Each row below has a hidden score, from 0 to 20, with 10 about the middle. What is it? The score is a weighted sum of the row's numbers plus the product of two more (or one squared), each taken from its middle value.
tensor([0.69, 1.01, -0.56, -0.42, -0.68, -1.07, -0.36, 0.28, -0.10, 1.05, -1.11, -0.82, 0.82, -1.10, -1.06, -0.81]) ~ 6
tensor([0.21, -0.72, 0.80, -0.07, 0.00, -0.52, -1.08, 0.24, 0.27, -1.36, -1.36, 1.17, -1.90, 0.22, -0.21, -1.06]) ~ 13
tensor([0.44, 0.97, -0.60, -0.84, -0.69, -1.21, 0.32, 0.39, 0.19, -1.14, -1.41, 1.13, -0.19, 1.05, -1.06, 0.12]) ~ 2
tensor([-0.53, -1.50, -1.27, -0.45, 0.22, -0.46, -0.08, 0.20, 1.73, 0.60, 0.82, 0.36, 0.93, 0.76, -0.53, -1.37]) ~ 13
tensor([-1.91, -1.36, 0.67, -0.65, -0.52, -1.46, 0.08, 1.19, -0.63, 1.26, -1.10, 1.18, -0.64, 1.62, -0.43, -0.89]) ~ 7
tensor([0.17, 1.03, -1.76, 0.04, -0.17, 1.15, -0.70, -0.45, 2.00, 1.04, -0.65, -0.01, -0.04, -0.97, -0.87, -0.67]) ~ 10
tensor([-1.44, -1.04, -1.71, 0.49, -0.61, 0.17, 0.57, 0.34, -1.14, -0.70, -1.37, 0.15, 0.75, -0.16, -1.46, 0.95]) ~ 9
tensor([0.66, 1.01, 0.16, -1.15, -0.18, 1.36, 1.76, -0.17, 1.73, 0.36, -0.76, -0.28, 0.90, -1.12, -0.78, -1.27]) ~ 3
tensor([0.63, -0.81, 0.72, 0.07, 1.43, -1.26, 1.57, -0.26, -0.24, 0.97, -0.94, -1.00, 0.95, 0.81, 1.20, 1.14]) ~ 11
tensor([0.00, -1.06, 0.25, 0.48, -0.08, 1.23, -0.51, -0.16, 0.17, -1.74, -1.09, -0.45, -0.26, 1.14, -0.24, 0.07]) ~ 10
tensor([-0.63, -0.73, -1.68, 0.25, -0.67, 0.37, -0.50, -0.71, -0.82, 0.95, -1.37, 0.98, 0.74, 0.45, -1.22, -0.26]) ~ 10
tensor([0.02, 0.38, 1.15, -0.02, -0.96, -0.62, -0.69, 0.54, -0.16, 0.91, -1.16, -0.18, -0.45, 0.18, 1.29, 0.35]) ~ 4
tensor([0.31, 1.16, 1.61, 0.98, -0.22, -1.19, -0.52, 0.54, 2.04, 1.05, 1.60, -0.41, -1.05, -1.25, 0.24, 1.27]) ~ 14
tensor([-0.16, -1.44, 1.34, 0.16, 0.28, 0.47, -0.25, -0.07, 0.26, 0.30, -0.51, -0.93, -0.02, 0.92, 1.04, -0.37]) ~ 11
tensor([0.08, 1.49, -1.54, 0.83, 1.02, 0.92, 0.42, -0.03, -0.05, -2.01, -0.49, -0.61, -0.37, -1.07, -1.38, -0.44]) ~ 6
tensor([0.37, 0.88, -0.79, 0.28, -0.24, -0.09, -0.45, -0.26, 1.54, -0.45, -1.24, -0.27, -0.45, -0.78, -0.78, -0.48]) ~ 9
tensor([-1.27, 0.47, 1.08, -0.50, -0.18, -1.10, -0.64, 0.99, 0.76, -0.44, -1.14, -0.62, 0.46, -0.08, -1.07, 1.47]) ~ 7
tensor([0.15, -1.29, -0.47, -0.49, 0.34, -1.24, -0.14, -0.84, -0.64, -0.34, 1.67, -0.97, 0.98, 1.84, 1.49, 1.91]) ~ 17
tensor([0.92, 0.94, 1.01, 0.48, 0.42, 0.58, -0.04, -0.64, -0.86, -1.14, 0.65, -0.03, -0.08, -0.95, 0.95, 0.14]) ~ 12
tensor([0.30, 1.18, -1.48, -0.14, -0.42, -0.16, -0.39, -0.59, -0.45, 1.57, 0.95, 0.61, 1.28, -1.24, -1.02, -0.43]) ~ 10
tensor([0.13, -0.88, 1.00, 0.62, 0.83, -1.19, 1.84, -0.27, 1.85, 0.59, -1.38, -0.60, 0.15, -0.55, 1.40, 0.71]) ~ 10
tensor([0.74, 1.03, -0.25, 0.48, 0.19, 0.70, -0.25, 0.27, -0.14, -0.63, 0.61, 0.31, 0.72, -1.14, 0.03, -0.56]) ~ 7
tensor([0.47, 0.84, -0.75, 0.02, -0.36, 1.20, 0.95, -0.07, 0.41, -1.86, 1.63, 0.40, -0.11, -0.96, 0.00, -0.92]) ~ 11
tensor([0.86, 1.12, -1.47, 0.59, 0.25, 0.75, -0.14, -0.21, -1.15, 0.86, 1.02, 0.06, 0.93, -1.04, -1.32, -0.55]) ~ 11
tensor([0.01, -1.08, 0.97, -1.36, 0.62, -0.34, -0.33, 0.88, 0.99, -1.71, -1.47, 1.61, -0.24, 1.51, -1.36, 0.59]) ~ 7
tensor([0.05, -0.24, 1.64, 0.54, 0.05, 0.29, 0.24, -0.43, -1.00, 0.47, -0.53, -0.82, 0.19, -0.34, 1.14, 0.09]) ~ 11
tensor([-0.75, -0.73, 0.36, 0.94, -0.35, 0.34, 1.55, 0.03, -0.85, 1.04, 1.22, -0.62, 1.37, 0.82, 0.68, 1.16]) ~ 15
tensor([0.13, -0.40, -1.99, -0.15, 0.16, 1.54, -0.99, -0.49, -0.32, -0.07, 1.04, 0.95, 0.24, 0.57, -1.99, -0.92]) ~ 15
tensor([-0.78, -0.19, 0.97, -0.36, -0.84, -1.22, -0.76, 0.07, 0.72, 0.39, -0.59, -0.26, 0.94, -0.08, -1.25, 0.80]) ~ 11
tensor([0.51, 0.78, 1.08, 0.16, -0.72, -1.47, 0.73, 0.59, 0.73, -1.73, -1.29, 0.63, -1.89, -0.33, 1.19, -1.34]) ~ 4
tensor([-0.79, -0.39, 0.06, -1.69, 0.08, 1.14, -0.02, 0.91, 1.40, 0.91, 1.28, -0.08, 0.96, 0.95, -0.51, 1.40]) ~ 5
tensor([0.31, -0.40, 1.11, 0.47, -0.66, 0.23, 0.64, -0.06, -0.25, -1.36, 0.84, -0.16, -1.41, -1.07, 0.81, -0.60]) ~ 13
tensor([0.51, 0.67, 0.29, -0.34, -0.19, -0.98, -0.72, 0.98, -0.70, 0.29, -1.70, 0.38, 0.42, -0.73, -1.43, 1.02]) ~ 3
tensor([0.47, 1.27, -0.43, -0.38, -0.22, -1.69, -0.51, 0.02, -0.82, -0.06, -1.32, -0.21, 0.54, -1.65, -1.16, 0.86]) ~ 9
tensor([0.33, 1.14, -1.70, 0.02, -0.04, -0.65, -1.39, -0.61, -0.75, 0.86, 0.65, 0.66, 1.21, -1.23, -1.28, -0.72]) ~ 13
tensor([0.25, 0.26, 1.04, 0.20, -0.48, -0.58, 0.11, -0.02, -0.39, -0.16, -0.95, -0.51, -0.55, -1.10, 1.03, 0.04]) ~ 9
tensor([0.26, -0.31, 0.85, 0.79, -0.46, 1.61, 0.85, 0.45, -0.45, -0.04, 1.50, -0.07, -1.46, -0.34, 0.99, -1.41]) ~ 13
tensor([-1.20, -1.33, 0.72, -0.32, -0.11, 1.05, 0.06, -0.44, -0.27, 0.96, -0.50, -0.51, -0.23, 1.51, 1.04, 1.09]) ~ 12
tensor([-0.96, 0.28, 0.98, -0.29, 0.04, -1.04, -0.32, 0.69, 0.12, -0.90, -1.74, -0.87, 0.67, -0.59, -1.27, 1.27]) ~ 8
tensor([0.53, 1.60, -0.70, -1.01, -0.49, 0.55, -0.52, 0.34, 1.84, 0.10, 1.08, 0.28, -1.93, -1.01, 0.99, -0.67]) ~ 10
tensor([-0.93, 0.08, 1.03, -1.16, -0.38, -0.86, -0.77, 0.46, 0.14, 1.27, 0.28, 0.68, 0.24, 1.34, -0.86, 0.72]) ~ 8
tensor([-1.42, -1.46, 1.04, -0.91, 0.28, 1.39, 0.68, 0.22, 2.17, 0.50, -1.46, -0.50, 0.21, -0.50, -0.95, -0.29]) ~ 10
tensor([0.66, 1.44, -0.58, -0.35, 0.24, 1.19, -0.56, -0.49, 1.66, -1.39, -0.42, -0.41, 0.41, -0.44, -1.08, -0.68]) ~ 9
tensor([-0.20, 0.11, 0.63, 0.53, 0.07, 0.92, 0.61, 0.50, 0.07, -0.30, 1.81, -0.86, -0.54, -0.58, 0.31, -1.21]) ~ 14
tensor([0.53, 1.62, 1.26, 0.58, 0.21, 0.54, -0.16, -0.17, 0.10, 0.11, -1.07, -0.06, -0.91, -1.26, 0.37, -0.97]) ~ 8
tensor([0.71, -0.45, -0.21, -0.38, 0.37, 1.14, -0.22, -0.49, -0.84, 1.23, 0.71, -1.07, 0.85, 0.27, 1.45, 0.97]) ~ 10
tensor([0.84, 0.68, -0.64, 0.27, -0.34, 0.08, -0.37, 0.40, -0.43, -1.98, 0.73, 0.72, -1.55, 0.44, -0.76, -0.33]) ~ 10
tensor([0.26, -1.24, -0.83, -0.22, 0.87, 1.31, -0.24, 0.02, -0.88, 1.39, 1.02, -1.02, 0.79, 1.18, 1.34, 0.90]) ~ 11
tensor([0.47, 0.79, 0.59, 0.55, -0.62, 1.41, 1.18, 0.63, -0.63, -0.77, 0.82, -0.05, -0.65, -1.27, 0.85, -0.79]) ~ 8
tensor([-0.92, -0.88, -2.03, 0.23, -0.28, 0.34, 0.60, -0.44, -0.56, -0.22, -1.17, 0.14, 0.51, 0.55, -1.38, 0.87]) ~ 10
tensor([0.78, 1.04, -0.74, 0.65, -0.20, 0.37, -0.80, 0.23, -1.02, 0.62, -0.54, -0.50, 0.08, -0.97, -0.35, -0.75]) ~ 7
tensor([-0.31, -0.21, -1.58, 0.16, -0.58, 0.36, -0.32, 0.18, -1.03, 1.02, 0.79, 0.75, 0.21, -0.27, -0.85, 1.11]) ~ 8
tensor([-0.28, -0.41, -1.56, 0.07, -0.37, -0.13, -0.34, -0.11, 1.23, 0.75, 0.71, 0.20, 0.55, 0.19, -1.09, -1.47]) ~ 13
tensor([0.50, -0.15, 1.35, -0.95, 0.35, -1.41, 0.45, -0.15, -1.29, 0.84, -0.09, -1.07, 0.29, -0.48, 1.27, -0.08]) ~ 11
tensor([0.10, 0.95, 0.85, 0.76, -0.80, -0.59, -0.54, -0.13, -1.03, -1.06, 0.82, 0.68, 0.55, -1.35, 1.08, 0.96]) ~ 6
tensor([0.82, 1.14, -0.42, 0.26, -0.21, 1.44, -0.01, -0.32, -1.12, -1.87, 1.17, 0.28, -0.47, -0.22, 0.16, -1.10]) ~ 10
tensor([0.39, 0.52, -1.43, 0.64, -0.27, -0.20, -0.04, -0.42, 0.47, -1.60, 0.86, -0.57, 0.64, 0.01, 0.40, -1.50]) ~ 12
tensor([0.37, 1.03, -0.29, 0.63, -0.25, 1.89, -0.49, -0.09, -0.97, 0.72, -0.03, 0.14, 0.39, -1.13, -0.40, -1.16]) ~ 7
tensor([0.38, -0.12, -1.27, -1.06, 1.42, 0.44, -0.56, 0.16, -0.67, 0.79, -1.44, -0.94, 0.66, 0.23, 1.02, 1.42]) ~ 7
tensor([0.46, 1.11, -1.04, 0.25, 0.15, 0.08, -0.45, -0.42, -0.82, 1.17, 0.71, -0.24, 0.14, -1.53, -0.70, -1.28]) ~ 13
tensor([0.58, 0.23, -0.64, 0.15, 0.05, 0.96, 0.43, 0.08, -0.86, -1.36, 1.24, 1.23, -0.35, -0.08, 0.29, -0.88]) ~ 10
tensor([0.83, 0.72, 1.07, -0.09, -0.05, -1.66, 0.10, 0.12, -0.54, -0.89, -1.49, -0.40, -0.91, -1.43, 0.92, -0.75]) ~ 8
tensor([0.34, -0.60, -1.28, -0.12, 0.76, 1.12, -0.50, -0.58, -0.05, -1.32, -0.93, -0.82, 0.11, 0.82, -0.99, -1.23]) ~ 8
tensor([-0.13, 0.44, 0.01, -0.24, -0.34, -1.44, -0.12, 0.17, 0.76, 0.93, -0.43, -0.33, 0.86, -0.22, -1.41, -0.57]) ~ 9
tensor([0.52, -0.30, 0.71, 0.22, 0.95, 1.16, 0.15, 0.08, 0.09, 0.28, 1.52, -0.37, 1.29, -0.76, 1.38, 1.38]) ~ 6
tensor([0.28, 1.34, 1.68, 0.22, -0.80, 0.06, -0.25, 0.11, -0.56, -0.41, -0.75, 0.12, -0.70, -1.24, 0.70, -0.84]) ~ 7
tensor([-0.34, -0.39, 1.27, -1.21, 0.10, -1.18, -0.82, 0.12, -0.01, -0.74, -1.44, 1.84, -0.12, 1.43, -1.13, 1.66]) ~ 9
tensor([-1.07, -1.37, -0.40, 0.52, -0.44, 0.27, -0.97, 0.59, -0.75, 1.27, 0.75, 0.19, -0.46, 1.20, -1.52, 1.56]) ~ 11
tensor([-0.22, -1.73, 0.95, 0.12, -0.23, 0.13, 0.05, -0.11, -0.22, 0.68, -1.66, -1.13, 0.08, 1.62, 1.19, 0.98]) ~ 8
tensor([-0.13, 0.63, 0.83, 0.02, -0.59, 0.32, -0.36, 0.27, -0.11, 1.13, -1.19, -0.69, -0.20, 0.09, 0.93, -0.33]) ~ 6
tensor([0.99, 1.47, 0.50, 0.05, 0.59, -0.78, 0.66, -0.24, -0.69, -2.00, -1.48, 0.63, -0.45, -1.09, 0.49, -1.42]) ~ 4
tensor([0.22, 0.67, -0.48, -0.64, -0.15, -0.48, 0.23, -0.44, -0.90, 0.88, -1.25, 1.53, 0.21, 0.66, -0.51, 1.49]) ~ 7
tensor([0.26, 0.43, -1.08, 0.33, 0.10, -0.85, 0.56, -0.50, 1.81, -0.83, 1.24, 0.76, 0.63, -0.61, -0.14, 0.44]) ~ 15
tensor([-1.40, -1.01, 0.48, 0.37, -0.33, 0.35, 0.13, 0.78, -1.24, 0.24, 0.81, 0.76, 0.08, 1.56, -1.50, 0.68]) ~ 12
tensor([0.74, 1.14, 0.97, 0.35, 0.36, -1.40, -0.20, -0.34, -0.88, -1.60, -1.78, 0.14, -0.44, -1.40, 0.41, -1.30]) ~ 8
tensor([-0.67, -1.93, 1.64, -0.31, -0.24, 0.97, 1.46, 0.66, -0.71, 1.24, 1.33, -0.68, -0.33, 1.27, 1.24, 1.03]) ~ 13
tensor([0.12, 1.26, 0.16, 0.84, 0.06, -0.52, 0.89, -0.24, -0.92, 0.20, 1.13, -0.20, 0.08, -0.88, 0.97, 0.25]) ~ 16
tensor([0.16, -1.25, -0.17, -0.79, 1.23, -0.41, -0.20, -0.01, -0.71, 0.31, 1.44, -0.77, 0.31, 1.05, 1.51, 1.38]) ~ 14
tensor([-0.23, -1.99, -0.71, -0.65, 1.40, 0.26, -0.18, -0.24, -0.06, 0.08, 1.83, -0.62, 0.95, 1.78, 1.35, 1.57]) ~ 15
tensor([-1.55, -0.26, -1.46, -0.19, 0.09, 0.88, 0.01, -0.14, -0.13, -0.56, -0.68, 0.51, 0.88, 0.27, -1.71, 1.04]) ~ 11
tensor([-1.05, -1.37, 1.24, -1.41, 0.03, 1.32, -0.52, 0.92, 1.97, -0.19, -0.56, 0.24, 0.84, 0.89, -1.25, 1.09]) ~ 6
tensor([0.32, 1.09, -1.63, 0.61, -0.22, -1.52, -0.31, 0.14, -0.94, -0.80, -0.25, -0.70, 0.80, -1.69, -1.25, -0.05]) ~ 11
tensor([-1.34, -1.36, -0.48, 0.06, 1.43, -0.86, 1.01, -0.17, -0.23, 0.61, 0.79, -0.57, 0.79, 1.67, 1.30, -0.24]) ~ 18
tensor([-0.11, -0.28, 0.62, 0.59, -0.25, 0.57, 1.59, -0.56, 0.28, 0.80, -0.53, -0.66, 0.88, 0.80, 1.29, 1.22]) ~ 10
tensor([0.10, 0.27, 1.56, -0.46, -0.40, 0.85, 1.38, 0.05, 0.82, -1.74, -1.84, -0.44, -0.98, -1.13, -1.01, -1.74]) ~ 4
tensor([0.70, 0.30, -1.17, 0.45, -0.67, 0.62, -0.59, 0.05, -0.93, 0.77, 1.15, -0.58, 1.01, -0.53, -0.72, -1.60]) ~ 9
tensor([0.82, 0.69, 1.16, 0.58, -0.15, -1.39, -0.65, -0.32, -0.92, -0.59, -0.20, 0.98, 0.16, -0.68, -0.20, -1.50]) ~ 10
tensor([0.46, 0.89, -1.68, 0.80, -0.29, 0.68, -0.22, 0.42, -0.41, 0.62, 1.23, 0.29, 0.50, -0.75, -0.76, -0.10]) ~ 9
tensor([-1.43, -1.73, 0.27, -0.31, -0.42, -1.32, 0.23, 0.57, 2.05, 1.46, 0.88, 0.30, 0.95, 0.96, -1.09, -0.04]) ~ 11
tensor([0.90, 0.92, 0.68, 0.36, -0.31, -1.50, -1.03, -0.12, -0.63, 0.92, -1.28, -0.13, 0.77, -1.20, 0.41, -0.92]) ~ 7
tensor([0.56, 1.38, 0.28, 0.25, 0.50, 1.43, -0.49, -0.11, -0.32, -1.25, 0.85, 1.32, 0.05, -0.93, -0.54, -0.67]) ~ 10
tensor([-1.16, -1.60, 1.51, -0.32, -0.58, 1.46, -0.13, 0.15, 1.35, 1.03, 0.97, -1.07, -0.55, 1.84, 1.20, 0.44]) ~ 12
tensor([-0.06, -0.42, -0.01, -0.23, 0.66, -1.47, 0.94, 0.06, -0.93, 0.86, -0.75, 1.28, 0.70, -0.48, -0.39, 1.49]) ~ 9
tensor([0.71, 1.13, 1.19, 0.72, -0.37, -0.34, -0.65, -0.29, 0.82, -1.38, -0.89, 0.75, -2.32, -0.78, -0.27, -1.18]) ~ 10
tensor([0.12, 0.94, 1.60, 0.09, -0.45, -1.00, -0.11, 0.15, 1.09, -0.84, -0.92, 0.14, -1.65, -0.73, 1.02, -1.32]) ~ 9
tensor([-1.65, -1.52, 0.84, -0.40, -0.25, -0.62, -0.49, 0.87, -0.25, 0.34, -0.16, 0.64, -0.30, 1.67, -1.14, 1.11]) ~ 9
tensor([0.46, 0.08, 1.19, 0.28, -0.66, 1.19, -0.26, 0.51, 0.47, 1.12, 0.94, -0.62, -0.60, 0.73, 0.88, -0.30]) ~ 9
tensor([0.61, 0.81, 0.93, 0.36, -0.24, 0.46, 0.01, 0.42, -0.36, -0.68, 0.25, 0.15, -1.41, -1.23, 0.68, -0.93]) ~ 9
tensor([0.10, 0.24, -1.02, -0.28, -0.12, -0.78, -0.54, -0.44, -0.72, 0.63, -0.09, 0.43, 0.47, -0.28, -1.46, -0.06]) ~ 12
tensor([0.11, 0.86, 0.58, -0.93, 0.35, -0.82, -0.96, 0.59, -0.74, 1.53, -1.00, 0.59, 0.42, 0.01, -1.36, 0.77]) ~ 6
tensor([-1.32, -0.78, -0.62, -0.59, 1.96, -0.53, 0.07, -0.10, -0.83, -0.13, 0.41, -0.43, 0.92, 0.72, 1.52, 0.80]) ~ 15
tensor([0.07, -0.21, 0.66, 0.67, -0.35, 0.73, 0.65, 0.08, -0.80, -0.21, 1.35, -0.70, -0.50, -0.48, 0.92, 0.35]) ~ 13
tensor([0.81, 1.28, -1.30, 0.34, -0.25, 0.41, -0.22, 0.08, -0.23, -0.03, -1.11, -0.13, 0.60, -1.10, -1.16, -1.18]) ~ 5
tensor([-1.02, -0.52, -0.73, -0.05, -0.83, -0.55, -0.46, 0.68, 1.18, 1.06, 1.35, 0.18, 0.66, 0.62, -0.76, -0.40]) ~ 9
tensor([0.16, -0.32, 1.38, 0.36, -0.70, 1.41, 0.99, -0.55, -1.32, 0.08, 0.93, -0.73, -0.08, -0.10, 1.22, 0.22]) ~ 12
tensor([0.79, -0.28, -0.84, -1.09, -0.42, 1.23, -0.63, -0.58, 1.00, -1.61, -0.34, 2.29, 0.35, 1.62, -1.40, -0.52]) ~ 13
tensor([0.52, 0.42, -0.44, 0.47, -0.45, -0.01, -0.25, -0.73, -0.36, -1.36, 1.29, 0.62, -1.33, -1.24, -0.72, -1.32]) ~ 18
tensor([1.13, -0.44, -1.23, 0.96, -0.17, 0.47, -0.33, -0.36, 0.02, -0.37, -1.13, -0.55, 0.08, -0.98, -1.09, -1.46]) ~ 11
tensor([0.09, 0.78, 1.08, -1.09, 0.30, 1.36, -0.55, 0.52, 0.77, -1.44, 0.58, -0.40, 0.79, -1.17, -1.15, 1.25]) ~ 8
tensor([-1.87, -2.00, -0.43, -2.43, -0.51, -0.95, -0.62, 1.06, 1.38, 0.91, 0.70, 1.01, -0.08, 1.47, -0.38, -0.64]) ~ 7
tensor([-0.65, -0.49, -1.47, 0.25, -0.21, 0.25, -0.71, 0.31, -0.76, -0.10, 1.16, -0.05, 1.21, -0.55, -1.01, 0.37]) ~ 10
tensor([-0.47, -0.87, 1.31, 0.08, -0.01, 1.79, -0.42, -0.53, 0.45, 1.12, 0.06, -0.79, -0.08, 1.18, 0.97, 0.17]) ~ 12
tensor([0.51, 1.02, -2.04, 0.21, -0.01, 0.05, -0.11, 0.11, 0.15, 0.39, -1.54, 0.20, -0.90, -0.61, -1.20, -0.05]) ~ 6
tensor([0.11, -0.26, 0.73, 0.29, 0.01, 1.47, 0.29, -0.22, -0.87, 0.42, 0.10, -1.16, 0.48, -0.31, 0.71, -0.32]) ~ 10
tensor([0.92, 0.92, 0.99, 0.43, 0.59, -1.37, 0.24, 0.28, -0.74, -1.56, -0.76, 0.53, -0.88, -0.77, -0.16, -1.46]) ~ 7
tensor([-1.14, -1.51, 0.19, 0.01, -0.40, -0.57, -0.54, 0.75, 0.59, 0.45, 0.04, 0.76, 0.15, 1.85, -0.75, 1.26]) ~ 8
tensor([0.87, 1.08, 0.76, 0.42, -0.05, -1.28, -0.59, 0.31, 0.06, -0.20, -1.33, 0.37, -1.23, -1.03, 0.24, -1.64]) ~ 7
tensor([-0.97, -0.95, 1.19, 0.30, -0.33, 1.17, 0.04, -0.24, 1.31, 0.75, 0.99, -0.97, -0.75, 1.62, 0.31, -0.26]) ~ 14
tensor([0.90, 0.40, -0.82, 0.38, 0.02, 1.78, 0.51, -0.67, 1.66, 1.61, -1.34, -0.67, -1.20, -1.03, 0.28, 1.02]) ~ 9
tensor([-0.21, -0.20, 1.18, -0.98, 0.15, -1.11, 0.05, 0.16, -0.25, 0.11, -1.12, 1.99, 0.45, 1.50, -0.07, 1.31]) ~ 5
tensor([-0.05, -0.50, -0.16, 0.48, -0.12, -0.37, 0.33, 1.16, 2.30, 0.19, 0.85, -0.69, -0.82, 0.45, 1.45, -1.44]) ~ 9
tensor([0.49, 0.78, -1.62, 0.68, 0.68, 0.35, -0.32, -0.20, 0.72, -1.76, -1.64, -0.21, -0.30, -1.01, -0.83, -1.67]) ~ 6
tensor([-1.07, -1.94, 1.28, 0.09, 1.52, -1.12, 0.96, -0.39, -0.02, 0.24, -1.88, -0.57, 0.26, 1.51, 0.92, 1.47]) ~ 12
tensor([0.13, -1.50, -0.32, -0.64, 1.95, 1.00, 0.35, -0.35, -0.91, 0.89, 0.97, -0.86, 0.76, 1.19, 0.90, 0.92]) ~ 16
tensor([0.36, 1.14, -0.56, 0.41, -0.35, 1.63, 0.19, 0.35, -0.89, -1.94, 0.46, 0.92, -2.02, -0.51, -0.35, -1.42]) ~ 9
tensor([-0.94, -1.79, 1.13, 0.13, 1.58, -1.47, 1.29, -0.18, -0.97, 0.91, -1.41, -0.81, 1.41, 1.64, 1.74, 1.08]) ~ 13
tensor([-1.54, -1.06, -1.48, -0.49, 2.19, 1.60, 0.55, 0.34, -0.69, 0.18, -0.04, -0.57, -0.01, 1.03, 0.97, -1.09]) ~ 15
tensor([-0.04, 0.27, -0.58, 0.52, -0.93, 1.52, -0.36, -0.10, -1.01, 0.57, -0.22, 0.36, 0.08, -0.93, -0.66, -1.33]) ~ 8
tensor([0.45, -0.06, 0.50, 0.37, -0.30, 0.96, 0.92, 0.84, -0.90, 1.13, 0.86, -1.30, 0.36, 0.40, 0.69, -0.70]) ~ 11
tensor([0.19, -0.70, -0.72, -0.06, 0.83, -0.39, -0.05, -0.02, -0.85, 0.82, 0.96, 1.45, 0.28, 0.32, -0.95, 0.70]) ~ 12
tensor([-0.76, -1.88, 1.01, -0.12, 0.67, -0.81, 0.58, 0.92, -1.07, 0.78, -1.90, 0.75, -0.11, 0.82, -0.49, 0.40]) ~ 7
tensor([0.76, 0.80, 0.60, -0.79, -0.23, -0.89, -1.12, 0.21, 1.46, 0.76, 0.43, -0.06, -1.04, -0.35, 1.41, -0.26]) ~ 10
tensor([-2.08, -1.69, -0.59, -0.08, -0.36, 1.08, -0.62, -0.08, 0.97, 0.97, 1.08, 0.83, 0.54, 1.63, -1.26, 0.58]) ~ 13
tensor([-0.17, 1.24, 0.96, 0.29, 0.44, 1.31, -0.16, -0.49, -0.72, -1.57, 0.44, 0.93, -0.02, -1.23, -0.24, 0.36]) ~ 12
tensor([0.18, -0.19, -1.79, -0.23, 0.85, -0.14, -0.17, -0.18, -0.19, -1.46, 0.75, 2.42, -0.50, 1.01, -1.12, -1.03]) ~ 13
tensor([0.23, 1.28, -0.15, 0.21, -0.10, 0.85, 1.04, -0.56, -0.93, -1.47, 1.39, -0.21, -0.27, -0.89, 0.51, -0.53]) ~ 13
tensor([0.10, -0.27, 0.57, 0.92, -0.04, -0.23, -0.76, 0.07, 0.41, 0.14, 0.95, -0.02, -1.23, -0.86, -0.18, -1.40]) ~ 15
tensor([-0.31, -0.62, 0.31, 0.20, -0.52, -0.55, -0.16, -0.30, -0.12, 0.88, -0.16, 1.31, -0.09, 0.51, -0.48, -0.76]) ~ 11
tensor([0.60, 0.78, -1.03, 0.29, -0.63, 0.71, 0.37, 0.52, -0.89, -0.75, 0.51, -0.22, -1.49, -0.98, 0.79, -1.03]) ~ 9
tensor([-0.14, 0.75, -1.51, 0.69, -0.33, 1.33, 0.20, -0.23, -0.53, -0.16, 0.91, -0.38, 0.91, -0.71, -1.20, 0.10]) ~ 11
tensor([0.78, 1.12, -1.17, 0.00, -0.47, -1.01, 1.10, 0.00, 2.14, 1.27, 0.44, -0.37, 0.26, -0.66, 0.25, 1.16]) ~ 10
tensor([-0.22, 0.16, 0.63, 0.35, -0.80, 0.58, -0.61, 0.64, 0.17, -0.72, 1.05, 0.54, -0.85, -0.90, -0.44, -1.64]) ~ 9
tensor([-0.19, -1.19, -0.93, -0.44, 0.31, -0.49, -0.57, 0.27, -0.97, 0.65, 0.25, 1.83, -0.21, 0.65, -1.20, 0.63]) ~ 9
tensor([0.49, 0.54, 0.97, 0.80, 0.91, 0.54, -0.29, -0.60, -1.20, -0.88, -0.79, -1.01, 1.04, 0.94, 0.00, 0.65]) ~ 7
tensor([-0.64, -1.89, 1.00, 0.07, 0.80, -1.08, 0.91, -0.37, -1.20, 1.41, -1.00, -0.96, 0.21, 1.30, 1.52, 1.24]) ~ 15
tensor([-0.23, -0.32, 0.27, -1.34, -0.04, -1.35, -0.98, -0.34, 0.13, 0.56, -0.91, 1.48, 0.08, 1.13, -1.00, 1.39]) ~ 11
tensor([-0.67, -2.25, 1.21, 0.75, 0.89, 0.53, 1.58, -0.45, -0.41, 0.51, 0.45, -0.40, 0.57, 0.53, 1.03, 1.13]) ~ 16
tensor([0.13, 0.22, -0.42, -0.56, -0.33, 0.48, 0.42, -0.26, -1.51, -0.08, -0.34, 1.95, 0.11, 1.33, -1.06, 1.14]) ~ 8
tensor([0.18, 0.35, 1.17, 0.70, -0.25, 0.02, 1.08, 0.00, -0.76, 0.16, -0.04, -0.28, -0.43, -1.48, 0.57, -0.58]) ~ 11
tensor([-0.44, -2.00, 0.55, -0.25, 0.50, -1.37, 0.40, -0.34, -0.65, 1.19, -1.08, -0.93, 1.01, 1.52, 1.35, 1.35]) ~ 11
tensor([-0.41, -0.61, 1.42, -0.10, 0.69, -1.34, 0.39, -0.08, -1.62, 0.36, -1.56, -0.64, 0.25, -0.14, 0.78, 0.70]) ~ 11
tensor([-1.18, -1.46, 0.40, 0.33, 1.00, -1.49, 0.51, -0.81, -0.25, 0.88, -0.63, -0.96, 1.09, 1.21, 1.32, 0.78]) ~ 15
tensor([0.34, 0.14, -0.04, -0.38, -0.34, -0.58, -0.38, -0.17, 0.75, 0.85, -0.24, -0.24, -1.02, -0.39, 1.37, -0.37]) ~ 11
tensor([0.19, 0.03, 1.63, 0.51, -0.21, 0.24, 0.57, -0.07, -1.12, 0.64, -1.40, -1.04, 0.32, -0.28, 1.34, 0.36]) ~ 7
